Each row is where one point has got to under a steady rotation. How many ticks took it there?
The counts run from 0 to 218.
[ -5  21  10  14   9  15 -15 -14   0 -20  16  -4  14   5  12  17  10 -54
 -11 -24  10  23  53  -3 -24  43 -16  17 -28  -3  -2 -13  13   4  -8  -8
  -2 -11  16 -22 -11   2   2  14 -10 -15  24  21   3]  21
[ -4  24   5  17  -1  29 -30 -25 -10 -29  12 -26  37   8  -8  -4  26 -28
 -17  -3  26  28  23  -3  10   9   1  10   0  24  -2  -5 -18 -11  19  29
  -2 -28  17 -22   3   6 -19 -10 -11 -18  30  15  22]  161
[-11  30 -17   8   0  39  -5 -41  23  -1  -1   7  37  10  -4   6   1 -18
 -30 -21  -9  30   5   2  -3  -4  20   2 -20   3 -15   8 -11  23  32  12
   9   0  17   6 -28   4  -3 -22  21 -24 -10  28  14]  79
[  6   4   3  23  16  -5 -14 -31 -10 -32   6   6  20   3   9  23  -6 -11
  -3  13  16   9  32  28  -1  33  18   0 -26  19  47 -22  12  -8  15  25
  -4  -2  17   1  -8   2  -6  -2 -20 -15   6  16  44]  42
[  8  42  15  -1   9   3  12 -22   3 -22 -14  -8   1  -5   3  -9  35 -16
  -6 -10  14  11  15  -8 -12  15   4  20 -30   9   7 -23 -30  10  25  16
 -10 -18   7  -5 -58  20  -5   2   6  -2 -10  28  30]  106
[ -6  19 -18  -6  11  29 -14  -5   3  -2 -15 -12  35  27 -18  18 -10 -16
 -34 -23  10  19  -4 -21  15  36  -4   5  -1  19  -9 -11 -12  31 -16  18
  24  -4  23   6 -15   4   0  -4 -11 -23  14  54  14]  75
[-16  48   4  -8  17  14  10 -47   4 -23 -15 -19  13  18  -8 -11  12 -31
 -20   6  -5   8 -11  17 -18   5  -1   3 -11  25  -3   1 -28 -11  13  13
   7 -14  19  18 -20  24  19  10 -13 -18 -12  36  29]  174
[ 12  29  17   1  31   7  -3 -22  -1 -28 -14  11  -1  -2  14  10  26 -27
  -5  -5  17  -4  34  11 -15   9  -3  -2 -44   8  27 -22   7  11  17   0
  23 -13  -1  24 -37  17 -17  -7 -20  -1 -17  13  29]  109
[ -5  44  14 -25  45  26 -29   6 -12 -12  -1 -22  21  27  -8   7   7 -16
 -27  -5  39  23  31 -17   7   8 -23  22  -6   8  -3  -2 -13  25 -21  11
   1 -12  -5 -12  -5   3 -12  -1  -3 -12  18  16  12]  116
[-16  31  36  12  15  24 -15 -17   8 -23  19 -10  18  23  -7  13 -15 -43
  -9 -10   7  23  51  -3 -18  14 -22 -13 -17  12   0   6   4  22  -7  24
 -17 -10  20  11  14   0   2 -12  -8 -23  11  19  -3]  157
[ -8  38 -17  -5   6  27   9 -33  12  -3   2   5  23  28  -5  36   0 -29
 -30 -12  -2  26  15 -12  -2  11 -14  28 -28  -6 -31   8  -8  14 -21 -25
   7  -7  -9   8 -34  -6   0  -5 -10 -11  16  37   0]  213
[  6  41  -3 -11  18   7  -4 -20  10   1  15  26  31  -4   5  25 -18  10
 -14  37  13  11  33   2 -16   5  -1  32 -33  19   7   6 -15  11  19  -3
   7  30 -17  -2 -27  29  11  -6  10 -15  -4  24  31]  126
[ 33  30   7 -18  14   5 -10 -13  -3 -11   8   7  40 -22   4  30 -16   1
  -5  11  55  40  27   4  24  31   2  26  -6   8   4  -2  -5  19 -10  -6
   2   7  -9  -7 -18   9  -7 -14  -8  -9  24  14   9]  3
[  6  21 -22  10   6  30  -1 -59  -6  -6  -8  10  45   1 -10  21  10  -5
 -20  16  -7  17  25  -6   2   4  -6 -22 -22   8  -1  -2   1  14   1  23
  21  31  12  31  -4  12   6  -5 -11  -7 -19   7  27]  55
[  4  11  -5  18  12  -6 -20 -30  -1 -30   2   2  21  -6   3  13   7 -14
 -14  16  13  10  27  34  -6  28  23   2 -27  20  43 -20   4 -16  26  31
  -9  -5  19   0  -8   2  -9   2 -16 -15   1  11  47]  41
[ -3  33  -6   6   4  19  -7 -24  19  -5  -1   7  24  44 -26  28 -16 -19
 -27  13 -22  22   7 -10 -10  22 -13   7 -35  -6  -2   4  -6  11 -24  26
 -20  17  12   5 -17 -10  20 -12 -14 -18   2  39  28]  33
[-14  36   8  15  14  -1 -11 -26   5 -18  -6  -3  20   8   2   0  17 -25
 -37  10   1  23  20   7 -25  -9  21  27 -24  13  20  -9 -28  -5  35  27
 -17 -13  27  -1  -6  10   3  -2  11 -17 -13   6  43]  38
[ -5  26   9  -6  22   6  -1 -43  -4 -17  16 -15  23  14  10  28 -17  -4
 -19  12  30  24  50  14  18  14 -15  14 -12  20 -10  16 -13   9 -29   1
 -25 -13   3  11   1 -10   4  10  -8 -14  30  17  17]  47
[ -2  31 -17   1   9  25   8 -26   5  -1   0   5  21  31  -5  39  -7 -28
 -24 -19   6  21  22 -12  -1  30 -15  27 -23  -2 -21  -3   1  20 -26 -29
  14  -6  -8   5 -32  -3   4  -2 -14 -12  21  39   1]  212
[ 13   6   6  21  16  -5 -11 -30 -20 -22  10   3  25   2  16  28 -16 -14
   4   8  18  12  44  25  -1  37  16   5 -22  18  39 -19  22   1  -1  21
 -10   1  14   8  -7   1  -4  -1 -20 -12  11  16  43]  43
[-12   5   2   3   9   5  -7 -36  11 -24   3 -20  10  -9  13  -7  27 -34
  -8 -24 -11  26  32  23   2  35  -4 -10 -24  29  -1  -6  -4   2  14  17
  11 -22  12   3 -29  12   4  28   2 -14  -3  37  20]  64
[  5  45  -4 -28   4   1  10  -9  -1  -6 -20  -7  23  -7 -18  16 -13 -17
 -21  19  10  11  22 -12 -16  32 -18  -3 -17  24  13 -12 -30  40  -7  12
  18  11   0  37 -15  31  -4   3  -6 -29 -13  23   9]  196
[  5  38   0 -11   0   3 -15   2   9 -34   5   9  23 -17 -23  13  13 -23
 -20  36   4  21  46   7 -24  31 -19   5 -22  19  23 -16  -9  15  24  23
  -1  19 -15   1  -2  26  -6  -5  -2 -28  -4  -1   8]  16
[  5  38  25 -18  40  21 -25   9 -13 -16   7 -20  19  27  -9  14  -5 -11
 -17  -2  39  28  38 -12  11   9 -18  20  -7  11   5  -2  -2  34 -22  14
  -6  -9 -16  -8 -14   3 -10  -8  -3 -10  17  17  15]  115
[  7  44   2  -7  -2   5  -6  -6   4 -25   6  11  24 -21 -23  12  13 -25
 -24  37   8  23  42   0 -26  11  -8   8 -25  13  17  -7 -13  18  29  18
   4  20 -16  10  -7  32  -5 -14  -1 -23  -9  -7   6]  15
[ 13  20 -12  -5  19  15  -9 -46  -8  -9 -18 -14  31 -10  26   8   3 -27
 -18 -35  35  24   3  -5  17  40   7   8   0   4  -6 -12 -11  13 -14  -6
  15 -20  35  -1 -23  -4  -6  19 -13  -9  12  28  20]  187
[  3  20   0   1  29   6 -27  -3  -3 -18  -2  24  42 -11 -20  23   7  -3
 -34  13  32  24  37  -8  17  40  -6  33   5  23  11 -21   4   0 -14  15
  17  14  18   2  11  12   5  -4 -20  -8  19  -3   0]  140
[ -3  30 -19  10  -6  31  -5 -35  20  -6   2   9  40   1  -8   8  -1  -7
 -29  -6  -3  32   5  11   1  -8  26   7 -12   6  -4   6 -11  24  47  15
   5  -1   5   6 -30   9  -7 -26  22 -28 -10  25  20]  80
[ -3  21  12   6  28   6  -1 -40 -11 -14  18  -6  21  17  18  32 -27 -11
 -11   7  29  20  59  20  10  20 -11  16 -19  19   0  10   0  10 -31  -4
 -23  -7   2  15   1  -7   8   6 -12 -12  23  11  21]  46
[  9  33  12  -5  43   1 -17 -27  12 -31   4  -7  29  -7  -4  10 -14 -12
 -10  16  28  51  28  18  12  32  -6   8   5  25  13  -7   7  20   1   8
 -12 -11 -11  11  15  -5  15   3   9 -34   4  -2  17]  182
[-12  58  12  -3   7  10  19 -38  -1   0  -9 -14  24  23 -10   1  -8 -23
 -13  10   8  17   0 -11 -16   4  -3  27  -6  30 -13   3 -33  -3   1   0
  -4 -12  11  16 -22  25  28   7  -2 -15   5  44  24]  172
[ -6  39  -9   0  27  33  -3 -34 -10 -36 -19  -6  27   6 -17   8  39 -10
 -35  -4  30  17  20  12  15  -5  -2  18   8  14  -7 -15 -14   5   9  -7
   9 -18   1  20 -22   3 -21 -17 -24 -11   8 -11  -6]  94
[ -7  31  11   4   9  -2   9 -18  -1   1   0 -16  26  -4  -7   1   0  -6
 -16   7   5  36  43 -19 -10  36 -13  16  -7  39  -1 -15 -22  26  10  27
  -9   3   1  16  -6  25  24  21  28 -18  -7  26  25]  60
[ 14  19 -16  -1  19  21  -4 -57  -8  -2 -15  -8  33 -11  29  17   5 -26
 -22 -34  23  22   6  -1  12  25  10   4  -9   2 -15  -3 -10  12 -12 -14
  21 -22  31   7 -24  -2  -8  13 -10  -1   6  22  22]  188
[-13  37   6 -27  12  -5   1   2   2 -14   7   0   7   8  -5   2  -6  -5
  -8  20   9   6  24  20 -15  36 -11  30 -25  22  13   2 -22   3  -7  19
  -4  22   6 -11 -42  38  18  11  -8 -14   7  54  27]  129
[ 10  38  16   0  13   0   7 -19  -5 -23 -20  -3   2  -6   8  -3  40 -22
  -5 -13  21   0  19  -5 -18  11   7  17 -33  11  16 -26 -20   5  28  13
   9 -17   9   4 -55  22 -10   1  -1   2 -17  23  36]  107
[ 21  28 -10  20   1  29   4 -52   7  -1  17   9  45  21  -3  28 -24   2
  12  24  11  15  13 -10   7  27 -15  -1 -19  18 -12   0   1  -6  -3  -3
   1  15  -9   4 -14   0  18 -12 -14 -17  25  39  30]  168
[ 12  32  20   2  23   4   3 -19  -4 -28 -23   2  -1  -5  13  -1  39 -27
  -4  -9  17  -1  21   4 -18   9   4   6 -39  10  24 -27  -6   9  22  10
  17 -18   8  15 -50  22 -12   0 -11   5 -17  19  32]  108
[ 14  25  11  15 -15  19   1 -39  13   2   5  21  39  -8   1  19  10 -13
 -20 -24  10  34  22 -19   7  14   9  25 -28  -3 -26   9 -20   2  -8  19
 -11   8  39  -8 -38  11   8 -14  -2   9  10  34   9]  146
[  2  11  12   9  29   1  -3 -34 -13 -14  16   1  25  10  21  35 -32 -13
  -5   6  27  18  57  18   4  24  -4  12 -18  18  16  -3  17  12 -22  -1
 -15  -5   6  17   2  -5   3   2 -13 -12  19  11  23]  45
[ 20  35 -15   3  18  29 -10 -27  -7  11  10  26  44   1  14  26  -9   4
 -13  13  16  16  32  -7  -7  -2  15  23 -34  -2   4   1   5  10  16  -4
  23  36  -6  -7 -26  24   2 -20   6  -1  -6  18  36]  124
[  1  23   5   5   4   2 -15  11  -2 -26  10  -6  15  -1  -6  14   9 -42
  -9  -3  11  19  46  -1 -21  66 -22  13 -23   8  17 -28  11   8   1  17
  -2   4   8 -24 -11  13   2  14 -11 -19  22  22   8]  19
